data =
[[121 135 126 122 117]
 [123 134 126 123 120]
 [122 135 126 122 118]
 [122 135 126 122 118]
 [145 114 133 142 152]
 [144 115 132 141 150]]
Rows and columns are numbered from 1.
The top entry of the column that holds the smallest entry: 135
The entry in row 1 and column 3: 126
The entry at row 3, column 1 -> 122
The entry in row 2 and column 2 is 134
The entry directly below the largest entry: 150
The entry directly above the smallest entry -> 135
Give the entry directly below 134.
A: 135
Give the entry in the top-left corner.
A: 121
The minimum -> 114
Give the entry just right of 144.
A: 115
Give the largest entry.
A: 152
Give the entry just right of the smallest entry.
A: 133

m = [143 120 123 108 148 135 120 118 146 112 119 100 118 121]
What is the entry just left of the largest entry?
A: 108
The entry just left of 135 -> 148

Read these off the matrix that follows. Indices start at 1.
1) The entry in row 1 and column 2?
2) The entry in row 3 and column 1?
3) The entry in the bottom-right corner?
4) The entry in row 1 and column 3?
5) The entry in row 3 and column 2?
6) The entry at row 2, column 2?
[[127 120 144 114 141 142 122 136 135 120 112 130 136 116 119]
 [128 131 149 124 128 147 126 134 137 126 122 125 135 108 109]
 [128 129 147 123 130 145 126 135 136 125 122 126 135 111 112]
 [126 133 143 127 119 141 127 127 133 126 127 121 129 108 108]
 [126 113 136 110 147 135 121 135 131 118 108 133 134 125 128]
 [126 113 112 117 141 113 123 126 121 122 117 133 124 145 145]
 [134 143 124 147 119 125 138 128 129 140 148 130 129 137 135]
 [131 144 125 146 110 125 136 122 128 138 148 124 124 129 127]
 [128 117 139 113 146 138 123 137 133 121 111 133 135 124 127]
 [132 130 110 138 131 113 134 126 123 135 139 135 125 152 151]
 [132 145 125 148 110 126 137 123 128 139 150 125 125 130 128]
 [133 136 109 144 125 112 137 126 123 139 147 134 125 152 150]]
1) 120
2) 128
3) 150
4) 144
5) 129
6) 131

x =
[[136 106 138 131 143 139]
 [129 106 133 128 125 136]
 [137 106 132 117 140 133]
 [124 106 127 122 112 128]
 [125 106 137 136 112 134]
 [131 106 122 131 145 122]
 [134 106 136 121 133 140]
 [137 106 138 135 149 140]
 [127 106 133 142 131 131]
 [134 106 139 117 124 139]
 [129 106 138 145 126 126]]
The bottom-right entry -> 126
What is the second entry on the main diagonal? 106
The 2nd entry on the diagonal from the top-right corner: 125
The first entry, reading row by row: 136
The bottom entry of the column that holds the largest entry is 126
The largest entry in the first row -> 143
What is the entry in the top-right corner? 139
What is the bottom-left entry? 129
The 3rd entry from the end, reading row by row: 145
The maximum is 149
What is the fifth-last entry, reading row by row? 106
What is the smallest entry in the first column? 124
What is the last entry in the row that holds the largest entry? 140
What is the entry just left of the largest entry? 135
The third entry on the main diagonal is 132
What is the 2nd entry, reading row by row? 106

Read these off the matrix that follows. Indices start at 1.
1) Give the entry in row 1 and column 1.
2) Give the entry in row 3 and column 3.
3) Give the entry in row 2 and column 1.
4) Give the entry in the bottom-right corner.
5) Give the entry in row 1 and column 2.
6) Give the entry directly below the smallest entry.
7) Give the bottom-left entry.
8) Give the entry just left of 143.
[[139 130 126 123 118 124 123 125]
 [146 124 112 134 107 125 103 124]
 [140 127 126 121 116 127 123 125]
 [138 133 116 132 112 128 119 130]
 [130 143 120 116 129 118 127 112]
 [129 130 129 126 130 126 129 123]
 [127 128 133 120 136 128 144 118]
 [129 128 133 124 131 127 128 124]
 [129 154 117 122 125 115 125 121]
 [131 127 129 128 125 127 119 124]
 [129 145 120 123 122 118 125 125]
 [128 128 128 127 128 126 128 126]]
1) 139
2) 126
3) 146
4) 126
5) 130
6) 123
7) 128
8) 130

grid =
[[109 121 131 141 135 127]
 [117 149 113 125 139 144]
 [117 134 124 126 127 128]
 [124 126 129 141 129 129]
 [149 122 122 132 110 127]
 [120 122 129 133 139 123]
 [132 124 127 125 135 130]
 [144 133 116 121 116 114]
 [130 130 126 124 124 127]
 [132 119 135 121 126 134]
 [122 128 127 117 139 137]
 [121 120 127 129 105 111]
 [125 125 129 106 146 135]
 [124 123 128 128 108 115]
 [127 128 127 129 129 129]]
Rows and columns are numbered from 1.
What is the entry at row 3, column 3?
A: 124
The top-right entry: 127
What is the entry at row 1, column 2?
A: 121
What is the entry at row 3, column 1?
A: 117
The top-left entry: 109
What is the entry at row 3, column 2?
A: 134
The entry in the bottom-right corner -> 129
The entry in row 2 and column 1 -> 117
What is the entry at row 1, column 3?
A: 131
What is the entry directly above the smallest entry?
A: 139
The top entry of the column that holds the smallest entry is 135
The entry directly below the smallest entry is 146
What is the bottom-left entry?
A: 127
What is the minimum?
A: 105
What is the entry just left of the smallest entry?
A: 129

Questions about the matrix below.
1) What is the third entry on the diagonal from the top-right corner?
2) What is the last entry, reading row by row?
3) What is the top-left entry?
4) What is the fifth entry from the end, reading row by row?
5) What is the smallest entry in the first column?
6) What is the fifth entry, reading row by row?
7) What is the entry just left of 120?
8) What is the top-right entry?
[[135 138 138 135 117 135 117]
 [140 105 105 139 142 139 142]
 [137 127 127 137 126 137 125]
 [135 137 137 135 117 135 117]
 [138 118 118 138 132 138 132]
 [134 147 147 134 110 134 109]
 [138 117 116 138 133 138 133]
 [138 120 119 137 131 138 131]
 [138 113 113 138 136 138 136]
 [139 108 108 139 140 139 140]
 [136 134 135 136 119 136 119]]
1) 126
2) 119
3) 135
4) 135
5) 134
6) 117
7) 138
8) 117
